In the rows, 128 means zero.
Rotation paths and how fast each direction turns (degrees per step)
Each turn is a multiple of 5 degrees from 10 to 175, or 0.
Each row of a path follows its step; steps can be skipped.
Rotation 1:
step 3: [135 137 127 122 120 128 129 125 136 120 132 133 131 135 117 130 130 137
 123 125 138 134 127 128 129 127 125 130 132 132 126 128 130 139 125 134
 128 127 122 128 125 125 139 124]
step 6: [132 132 131 132 124 119 129 132 136 133 128 133 127 126 129 128 121 126
 123 119 125 130 122 119 131 120 116 133 125 126 124 122 132 140 134 123
 135 126 127 123 131 136 133 127]
step 7: [135 132 123 126 135 121 138 121 118 126 122 131 124 119 132 125 136 127
 127 137 129 127 131 123 123 134 127 120 118 126 124 123 133 132 123 128
 136 126 131 127 127 136 127 133]
step 8: [131 126 122 124 132 126 130 118 124 127 137 127 143 121 131 131 124 122
 130 117 131 128 134 122 119 127 129 133 126 122 128 133 126 134 135 123
 128 137 127 128 127 122 122 125]
step 11: [127 135 135 128 124 120 124 119 132 127 132 127 129 118 129 126 124 131
 133 130 140 129 124 134 128 128 131 128 132 133 132 136 116 128 134 132
 135 140 124 127 132 122 134 128]
step 12: [129 132 130 134 126 123 130 140 125 122 128 129 129 124 128 128 116 136
 130 131 125 136 126 119 142 128 131 128 130 126 133 126 128 136 132 124
 127 125 124 121 126 137 135 120]
step 17: [128 130 129 122 134 121 134 123 134 123 132 128 128 126 136 133 127 124
 133 125 133 124 118 128 127 118 121 130 121 131 122 134 119 128 130 127
 141 133 129 119 135 131 136 131]
step 18: [133 128 129 131 125 127 130 129 115 136 134 121 131 117 127 120 124 136
 134 131 122 130 125 115 133 128 127 129 118 123 126 128 134 134 126 127
 133 129 135 124 130 135 129 125]
Directions:
[129 130 126 131 127 126 126 128 130 128 128 127 127 127 125 130 126 128
 127 131 126 129 131 130 127 128 126 126 130 130 128 130 126 129 126 125
 126 126 127 126 127 128 128 129]	40
[128 129 129 127 128 129 127 126 124 129 125 128 127 128 130 131 129 128
 127 130 127 129 130 131 127 128 128 131 125 129 130 130 129 127 131 128
 128 130 125 127 125 128 125 129]	125
[127 126 127 131 127 131 131 129 128 127 127 129 128 128 131 128 126 128
 130 130 128 128 127 128 131 130 124 129 129 128 127 130 130 129 127 128
 129 126 126 128 126 131 131 129]	130
Rotation 2:
step 0: [125 129 121 135 129 125 118 131 128 125 135 132 122 132 136 126 127 126
 131 127 137 120 130 130 127 135 132 134 123 128 120 134 137 126 127 131
 137 129 121 120 133 130 117 130]
step 2: [125 128 121 127 139 127 123 135 133 128 123 129 118 121 121 122 131 122
 127 123 128 123 127 132 128 134 126 117 124 126 131 120 127 125 117 127
 133 129 134 131 128 131 132 118]
step 4: [132 123 133 133 126 125 115 129 128 135 125 129 124 131 129 127 128 140
 127 129 117 132 129 126 124 132 124 125 127 123 136 129 143 120 128 128
 133 130 120 127 126 122 125 128]
step 7: [118 143 123 130 128 126 118 132 128 129 133 129 127 130 130 120 128 126
 129 124 126 122 138 125 126 129 122 124 133 119 118 129 134 124 126 130
 130 134 125 129 125 139 130 129]
step 9: [128 127 133 130 129 127 123 136 128 131 126 126 123 120 131 125 131 134
 137 138 129 129 127 124 128 132 133 122 120 131 129 124 129 127 123 136
 146 123 134 132 134 132 130 127]
step 11: [129 129 129 128 139 122 127 133 120 126 128 128 131 133 120 127 133 132
 122 125 128 123 128 126 129 129 126 122 125 127 130 125 147 126 139 121
 133 133 127 131 125 127 128 121]
step 15: [125 124 123 136 135 124 120 130 117 136 128 128 123 124 127 129 126 117
 129 128 126 131 123 138 122 130 118 123 134 130 126 123 135 137 128 131
 121 129 129 135 125 128 127 125]
step 17: [132 129 132 129 133 128 121 118 131 134 124 127 124 140 138 132 125 130
 131 120 128 131 122 130 123 131 128 119 126 135 131 132 132 127 123 132
 133 123 132 115 136 126 129 132]
Directions:
[129 128 127 129 126 124 129 128 130 129 128 125 127 128 128 127 133 129
 127 125 130 131 127 127 130 128 127 126 128 129 127 128 127 129 128 129
 125 128 128 128 128 127 127 132]	160
[128 127 128 128 129 129 128 132 128 127 130 128 128 127 129 123 130 131
 128 127 130 127 128 127 128 129 128 128 127 126 129 127 128 124 128 126
 130 129 127 131 129 125 128 128]	155
Rotation 3:
step 0: [126 130 135 144 132 128 129 132 135 134 124 126 136 123 122 129 124 125
 131 127 133 133 136 128 133 125 131 136 130 133 135 126 124 120 127 126
 134 128 138 130 129 118 120 137]
step 1: [132 127 131 133 131 136 132 129 132 113 141 133 124 124 126 134 126 138
 132 127 126 121 135 119 132 126 137 117 122 129 131 125 124 131 129 122
 126 127 127 131 130 131 123 124]
step 4: [133 133 120 124 132 128 124 120 137 131 126 126 127 134 133 119 123 128
 131 126 120 120 132 136 126 120 132 140 127 118 125 136 120 127 122 133
 133 133 125 126 132 136 131 126]
step 6: [117 128 119 123 137 134 135 126 128 127 128 123 138 126 122 119 127 127
 125 135 123 130 128 137 128 136 126 125 130 136 135 131 134 124 126 135
 130 133 130 120 124 116 131 123]
step 8: [130 126 127 122 124 122 135 130 114 119 130 130 130 134 133 136 137 136
 127 127 123 123 135 126 121 133 133 126 133 131 130 135 126 127 133 133
 134 124 134 135 136 123 115 127]
step 9: [126 128 122 125 120 124 129 127 125 123 129 125 124 119 130 133 121 134
 127 124 129 135 116 117 129 128 118 130 137 126 116 127 130 123 134 126
 123 129 136 126 117 134 125 124]
step 12: [125 123 129 124 130 128 123 133 123 136 126 138 136 127 125 120 128 118
 128 131 119 121 129 129 132 118 126 123 119 131 128 116 129 127 132 129
 116 137 127 132 126 126 119 128]
step 17: [134 122 135 130 138 123 118 132 140 122 135 125 127 126 118 130 122 132
 138 119 124 133 125 133 127 136 135 129 128 128 130 128 126 122 134 120
 132 126 125 121 130 126 135 126]
Directions:
[127 127 130 129 127 130 129 128 127 126 129 125 126 127 127 130 127 126
 127 127 127 128 128 125 124 129 129 128 127 126 127 130 127 129 127 132
 127 125 129 128 126 128 125 129]	55
[129 128 129 126 126 126 128 130 128 128 128 125 130 128 124 128 127 129
 127 127 131 129 130 127 129 127 129 128 127 125 127 131 127 129 129 127
 127 131 132 128 128 127 132 128]	170
Rotation 4:
step 0: [135 140 125 126 134 137 122 126 129 125 119 133 131 134 130 132 131 127
 127 131 125 135 129 122 132 126 125 121 127 134 132 128 139 123 123 125
 127 134 132 135 127 130 122 120]
step 2: [122 119 123 124 130 132 132 130 133 130 119 136 128 121 125 130 125 124
 135 130 132 138 128 140 125 140 126 127 127 139 133 133 124 134 131 124
 129 126 130 127 125 130 126 132]
step 3: [132 131 128 134 122 126 125 133 121 116 125 132 131 131 132 121 124 119
 127 133 127 122 119 124 127 124 122 136 121 125 124 121 128 128 134 126
 128 125 137 135 124 126 134 131]
step 7: [132 130 131 129 128 137 122 123 131 126 125 129 128 127 134 133 119 133
 128 123 122 134 129 126 123 125 130 119 129 126 128 133 117 130 119 124
 128 137 123 132 135 129 123 139]
step 12: [131 125 129 130 117 138 128 125 120 116 124 125 137 137 123 129 125 127
 131 129 131 134 127 123 121 134 129 137 134 123 122 125 130 122 129 127
 123 126 127 125 130 124 123 127]
step 14: [121 134 127 131 126 131 121 122 133 134 120 127 126 123 130 129 124 136
 131 131 125 123 125 128 128 123 124 141 134 128 119 130 122 137 128 124
 131 132 129 128 123 139 121 128]
step 15: [130 118 128 129 130 117 129 135 122 126 139 133 125 134 119 126 122 126
 135 125 126 126 132 129 123 127 129 125 123 120 128 134 122 133 125 129
 124 122 126 137 136 130 124 135]
step 16: [129 133 122 123 123 130 121 136 125 129 126 130 121 123 140 131 133 129
 115 120 118 131 126 126 127 131 127 122 130 128 134 130 126 122 135 124
 135 135 123 132 128 130 132 132]
Directions:
[131 126 128 128 128 127 129 131 126 128 128 126 130 126 128 126 129 126
 125 126 128 131 129 129 130 125 126 128 130 128 128 125 127 129 130 127
 128 126 127 126 127 127 129 128]	55
[129 129 132 128 130 131 127 128 128 128 127 129 129 126 132 131 127 128
 126 126 129 125 128 126 129 126 128 126 124 128 127 126 128 130 128 126
 128 131 128 130 126 126 129 126]	110
[126 126 127 128 129 130 127 125 127 126 129 129 126 130 126 128 125 126
 129 126 131 128 128 127 129 127 125 125 129 127 132 127 130 130 130 128
 129 128 127 127 129 129 127 128]	140
Rotation 5:
step 0: [116 138 131 132 137 128 136 125 127 129 127 126 132 129 120 135 131 127
 130 135 137 129 129 134 135 127 125 127 132 135 124 121 124 128 124 126
 125 121 121 125 133 138 130 130]
step 1: [125 131 132 128 129 130 123 141 129 124 128 126 124 120 126 124 136 137
 119 122 135 132 123 120 120 131 131 124 123 127 123 135 124 120 124 129
 124 125 124 118 134 127 128 127]
step 2: [119 123 129 128 133 135 137 131 129 124 123 126 122 126 128 124 126 131
 128 121 125 127 120 131 136 133 138 123 116 135 134 122 130 134 125 121
 132 128 137 130 124 124 128 132]
step 11: [130 119 131 128 129 115 125 129 127 130 133 121 126 130 128 122 132 139
 126 129 125 127 136 133 140 138 125 128 126 124 124 129 131 123 123 130
 124 124 123 132 124 138 122 130]
step 12: [131 129 131 128 130 129 123 125 134 131 126 133 134 132 120 128 135 124
 132 121 135 130 135 123 133 124 143 125 123 132 132 123 125 122 131 127
 127 117 124 138 135 129 126 124]
step 14: [128 124 139 128 131 124 125 124 136 128 125 129 119 125 128 135 136 140
 125 123 116 126 126 124 118 124 126 136 122 132 123 124 134 130 125 123
 134 123 132 131 125 131 129 128]
step 16: [130 136 134 132 128 120 122 133 125 128 129 119 123 132 130 119 131 133
 133 131 126 116 124 132 136 130 119 135 128 124 126 126 126 127 122 134
 118 134 129 132 130 133 123 126]
step 17: [126 121 136 127 128 125 126 137 138 133 127 128 132 128 122 126 128 127
 133 125 128 123 134 130 128 134 134 131 131 136 131 119 136 122 126 123
 132 124 117 131 141 127 126 121]
Directions:
[131 126 125 127 126 130 128 131 128 129 128 126 128 128 130 128 127 129
 131 130 131 126 129 129 131 126 126 130 129 128 128 127 130 126 129 128
 131 128 127 129 129 131 125 128]	60
[129 129 126 128 129 130 129 131 130 129 128 127 130 129 128 126 127 130
 129 129 128 131 129 126 126 130 132 129 128 131 125 126 125 128 128 128
 128 129 129 128 125 129 127 127]	65
[129 128 128 127 127 129 128 130 126 128 127 127 129 125 131 127 128 126
 127 130 126 129 127 128 129 131 130 128 129 125 126 131 129 125 128 126
 129 127 125 129 127 126 130 129]	155
[126 126 128 127 129 127 127 129 129 127 131 127 130 128 128 128 129 128
 127 125 132 128 128 127 130 128 126 126 129 129 128 128 125 126 126 126
 128 129 126 131 129 127 131 128]	65
[131 131 126 129 130 129 124 128 127 128 127 129 126 127 129 129 127 128
 128 130 129 130 127 129 130 125 129 126 129 129 126 130 126 130 128 129
 126 126 128 129 131 128 129 126]	120
[128 129 128 125 127 130 131 127 127 129 126 124 128 130 127 128 126 127
 127 130 128 130 124 128 130 126 127 126 128 126 128 124 128 128 128 128
 125 129 129 131 127 128 128 130]	135
Rotation 6:
step 0: [122 121 130 131 122 130 125 126 138 124 129 128 124 132 131 133 119 127
 131 129 128 120 114 117 121 128 136 128 126 126 129 117 134 134 137 129
 126 119 123 130 125 127 115 126]
step 2: [127 130 128 121 135 118 126 123 145 133 132 127 132 124 136 129 120 130
 122 123 125 137 125 128 124 119 118 128 128 132 133 124 122 137 133 119
 132 126 134 133 127 125 131 133]
step 5: [133 139 123 126 138 130 127 136 130 127 134 137 130 127 125 125 120 121
 123 124 129 131 121 133 119 123 129 123 124 127 123 120 144 137 127 131
 126 120 134 127 124 122 132 127]
step 7: [129 136 133 119 124 130 128 128 130 130 118 131 137 135 126 134 122 130
 138 132 121 122 121 128 124 125 125 138 123 124 128 130 127 137 133 130
 127 130 129 144 120 120 123 125]
step 9: [123 120 121 123 139 133 116 128 133 131 124 125 139 128 132 125 124 129
 122 126 132 127 129 123 115 122 134 137 136 130 127 126 128 130 129 119
 116 131 131 125 129 124 119 129]
step 12: [121 129 120 125 134 123 121 129 133 128 128 134 130 119 136 133 118 122
 132 121 127 127 107 125 130 124 123 128 129 132 134 121 127 136 133 130
 119 127 121 128 129 132 128 130]
step 17: [139 142 123 127 127 128 134 128 130 117 121 129 135 126 130 127 120 135
 127 129 123 122 124 139 123 129 132 128 123 133 134 123 136 135 131 135
 118 127 133 131 129 122 120 124]
step 18: [126 125 130 112 129 124 129 125 132 127 121 137 137 127 118 134 127 131
 132 122 123 131 127 129 122 133 134 134 119 128 131 123 122 136 129 133
 116 131 120 136 130 124 122 133]
Directions:
[129 131 126 126 125 126 126 128 128 127 127 129 128 125 128 126 132 130
 128 126 128 125 131 126 128 131 129 125 126 128 129 129 129 127 130 126
 127 128 128 127 129 129 130 130]	155
[129 130 129 124 127 127 128 128 125 129 128 130 128 131 126 125 129 129
 129 130 127 126 129 131 128 128 129 132 128 128 127 128 131 130 124 128
 126 127 129 128 130 127 127 127]	35
[125 128 125 127 127 130 128 126 127 126 127 129 127 129 129 129 130 125
 128 128 128 129 127 128 127 127 131 127 128 127 131 124 126 127 126 127
 127 126 127 127 130 126 127 132]	120
Rotation 7:
step 0: [133 122 120 126 134 121 115 136 131 129 124 125 132 127 138 118 125 130
 133 124 127 126 130 132 130 126 132 131 133 124 135 140 132 128 135 137
 125 123 132 129 125 127 132 121]
step 3: [127 126 124 127 136 117 130 134 129 121 129 124 132 119 135 125 130 128
 123 122 127 127 136 136 132 124 134 123 122 132 138 133 126 136 140 134
 125 131 126 126 134 132 137 124]
step 8: [133 127 117 128 130 137 121 135 131 123 130 128 128 128 130 120 137 127
 123 129 118 127 137 131 128 130 128 119 122 132 128 131 125 134 123 135
 118 127 113 129 127 131 123 130]
step 10: [134 136 127 125 135 141 130 130 124 131 130 133 133 131 127 127 135 122
 129 127 120 120 128 132 129 126 136 121 129 123 137 135 124 127 128 137
 129 125 126 122 133 122 123 115]
step 11: [133 127 115 124 133 131 123 140 133 134 128 136 130 126 137 113 124 126
 132 123 123 123 131 133 129 131 133 130 129 120 127 122 125 130 127 134
 123 123 123 127 121 130 132 133]
step 12: [138 132 125 126 131 125 127 129 128 124 129 124 136 130 134 119 136 118
 123 126 129 125 126 132 136 124 123 132 126 128 134 142 118 132 132 135
 124 123 135 130 126 138 125 125]
step 16: [126 127 122 125 141 132 124 133 129 133 123 126 139 125 127 128 132 123
 133 126 131 121 126 133 138 133 133 127 129 123 132 132 124 122 125 137
 124 131 126 119 135 125 128 113]
step 18: [137 121 129 126 132 123 121 126 127 130 129 120 136 126 129 122 132 119
 115 133 130 119 127 137 136 126 132 131 128 129 137 129 126 134 132 131
 126 131 128 127 121 138 131 120]
Directions:
[126 128 125 130 127 130 129 128 127 128 125 126 128 129 127 127 130 127
 129 129 131 129 128 128 129 129 126 129 125 127 124 130 127 126 127 130
 125 129 130 128 129 131 128 129]	100
[126 126 127 130 130 126 129 128 128 126 130 127 126 130 125 129 127 127
 126 131 128 126 129 129 127 128 128 126 128 131 127 125 130 129 128 128
 126 129 127 125 128 129 128 125]	25
Rotation 8:
step 1: [125 136 137 129 130 137 121 124 123 125 126 129 140 137 131 130 127 126
 132 123 122 133 136 116 126 125 137 124 133 128 128 127 134 130 131 122
 119 128 120 129 127 133 128 132]
step 4: [125 124 133 115 118 129 130 124 134 131 126 138 139 137 124 132 132 130
 124 134 126 121 138 123 132 129 130 128 131 122 125 137 127 125 125 129
 119 126 127 129 134 136 129 130]
step 5: [124 140 129 129 112 136 128 128 120 124 123 128 135 133 137 131 135 127
 128 130 127 130 136 117 120 121 129 131 124 123 129 128 127 123 131 134
 125 131 126 131 123 128 132 127]
step 7: [127 142 129 122 123 128 125 129 131 130 122 132 134 139 143 129 122 122
 127 128 119 134 137 136 124 124 127 130 119 127 124 130 129 131 127 130
 122 129 128 131 129 133 128 124]
step 10: [128 133 122 125 118 139 128 123 132 125 129 127 128 139 130 128 129 134
 140 125 131 124 129 137 129 133 131 127 130 120 119 138 130 124 129 125
 118 131 123 126 121 133 133 126]
step 12: [127 127 132 120 128 138 129 129 137 129 127 123 126 134 130 137 123 127
 123 126 126 129 129 131 135 123 131 120 132 119 124 138 125 122 120 122
 116 121 125 126 131 139 128 125]
step 13: [122 135 129 119 124 136 124 136 122 116 124 122 135 125 137 130 130 128
 122 130 130 128 136 129 131 130 129 132 122 113 126 136 124 126 133 123
 133 131 130 127 127 134 128 126]
step 16: [129 134 129 127 126 138 126 127 143 123 128 118 132 137 129 136 132 128
 126 129 132 128 126 127 124 124 130 134 130 120 125 116 125 125 123 123
 126 130 126 132 130 141 133 121]
Directions:
[128 126 126 126 123 127 126 127 131 128 128 127 126 129 126 128 129 130
 127 127 127 131 126 128 129 129 130 126 131 127 128 128 131 128 128 128
 129 128 129 126 131 127 129 126]	175
[129 126 130 132 130 131 124 127 128 128 129 130 127 127 131 126 126 129
 130 126 129 129 128 129 129 130 130 127 129 127 127 131 128 128 128 125
 127 127 128 125 128 126 127 128]	35
[129 128 128 127 127 129 127 131 126 129 129 129 132 129 129 130 128 127
 127 127 127 130 126 127 127 128 128 129 123 128 128 127 128 130 130 128
 130 127 131 126 129 126 125 128]	170
[130 129 127 128 129 128 129 126 130 128 128 127 130 130 127 126 132 128
 130 129 128 131 127 128 129 130 128 131 128 131 126 128 127 128 129 123
 129 127 129 130 129 127 129 130]	55
Rotation 9:
step 4: [121 136 133 120 123 133 130 132 138 129 127 134 123 121 128 126 132 132
 131 131 138 136 130 128 128 129 121 130 133 140 132 119 140 124 129 127
 131 125 119 131 137 125 133 125]
step 7: [122 123 130 120 124 129 131 123 122 123 117 121 135 131 125 131 131 130
 136 129 117 131 122 132 126 121 130 134 124 134 125 129 120 128 126 113
 133 120 130 122 138 122 126 131]
step 8: [128 129 131 124 138 137 126 137 124 127 119 129 122 132 133 135 121 127
 135 134 134 142 129 130 127 131 130 126 131 125 127 125 141 128 141 122
 129 125 124 135 128 127 133 124]
step 10: [127 132 130 130 136 120 141 129 132 128 122 135 121 119 125 131 131 132
 125 117 120 124 129 122 123 136 128 136 127 124 126 123 134 130 131 129
 123 127 127 121 127 123 132 144]
step 11: [127 130 128 120 121 134 132 126 120 131 114 114 133 134 124 130 135 128
 123 130 124 130 135 118 125 129 126 130 125 135 140 122 123 135 131 132
 132 132 135 127 130 120 130 126]
step 12: [126 120 131 127 136 137 132 134 132 124 133 120 129 131 124 134 123 131
 131 123 135 130 127 125 127 131 130 124 118 123 122 129 138 121 133 132
 135 130 144 136 125 132 134 124]
step 16: [127 132 125 128 123 130 134 132 137 129 135 128 127 124 118 125 136 144
 136 128 134 135 120 129 119 129 127 131 126 118 122 131 130 124 123 135
 137 136 129 134 123 129 130 127]
step 18: [127 137 136 125 120 120 123 134 127 127 127 123 138 126 119 135 129 122
 132 124 132 112 132 127 136 133 135 126 127 125 126 130 130 131 134 125
 133 127 128 127 121 137 117 127]
Directions:
[126 127 127 129 126 128 129 127 126 126 127 128 129 128 130 127 128 127
 127 131 128 128 130 127 128 125 127 128 128 129 129 124 124 125 127 125
 126 133 128 127 128 130 128 127]	170
[131 130 127 127 127 128 126 130 130 126 130 128 130 127 130 128 126 129
 125 129 127 131 128 129 124 126 129 128 129 130 126 128 131 128 128 127
 127 129 129 128 126 130 131 127]	90
[127 133 128 129 130 129 129 131 130 131 128 127 130 128 128 127 129 126
 125 127 130 130 129 128 127 128 127 128 130 129 131 129 125 126 129 126
 127 125 128 127 128 127 127 126]	160
[128 126 127 126 128 129 125 129 127 128 129 131 130 128 127 130 127 127
 125 126 132 127 131 127 130 127 129 125 128 125 127 129 127 129 129 128
 129 130 131 129 128 128 127 129]	115
Rotation 10:
step 2: [127 126 134 143 132 124 124 126 120 137 129 130 132 128 129 130 133 131
 140 135 124 128 130 127 129 124 128 135 137 124 123 128 123 129 137 131
 119 132 130 121 136 126 130 133]
step 6: [132 125 138 130 129 122 125 129 126 119 126 124 123 137 123 133 133 124
 137 130 129 132 139 124 127 132 128 120 120 122 128 131 130 133 135 128
 132 126 119 131 130 128 140 136]
step 8: [120 136 128 138 131 133 117 137 128 132 124 124 128 132 125 127 125 124
 136 128 129 128 129 127 131 126 132 119 133 118 123 122 130 122 132 120
 124 137 132 132 137 135 127 131]
step 9: [130 125 129 123 134 125 118 116 123 128 124 127 131 135 126 126 129 126
 128 136 121 135 135 129 121 137 118 133 129 122 127 133 133 134 136 122
 121 125 130 132 124 127 137 133]
step 11: [116 123 125 136 135 127 125 132 120 130 117 125 124 134 123 125 132 126
 132 136 134 129 137 131 131 133 122 131 129 124 125 134 132 120 126 129
 131 134 133 118 135 135 125 126]
step 13: [128 127 131 138 126 128 128 123 123 133 132 133 119 127 128 129 123 119
 132 133 127 121 137 129 136 125 129 139 119 131 127 128 123 131 129 114
 131 123 128 127 135 130 134 139]
step 16: [127 129 137 136 128 128 123 124 115 129 124 133 124 128 131 128 120 123
 130 124 126 122 136 140 133 127 123 126 126 127 140 125 133 136 121 123
 120 131 134 131 127 126 133 130]
step 18: [135 128 126 135 134 125 124 128 123 132 127 122 132 129 124 126 129 136
 133 129 119 132 127 139 131 121 127 135 132 130 120 140 131 127 133 123
 119 127 140 121 126 126 128 132]
Directions:
[125 129 127 126 131 129 129 128 127 129 125 130 129 130 127 127 127 127
 127 125 125 127 129 127 132 127 129 128 129 125 127 125 129 129 127 127
 129 128 129 130 126 129 126 125]	95
[126 125 129 128 130 128 129 125 128 130 129 128 131 126 123 127 128 130
 130 130 127 129 128 127 127 129 127 129 130 130 129 130 128 128 127 129
 125 129 131 129 131 129 125 125]	45
[129 126 129 126 125 126 126 126 131 128 127 128 124 128 127 126 129 129
 130 127 127 126 128 129 127 127 127 129 127 129 132 127 126 132 127 126
 130 128 130 130 127 128 129 128]	115
[128 130 129 132 127 128 130 130 129 131 129 129 127 125 130 126 126 129
 127 129 126 126 130 127 128 125 127 131 127 128 126 128 130 129 127 130
 127 129 129 130 129 127 129 129]	130
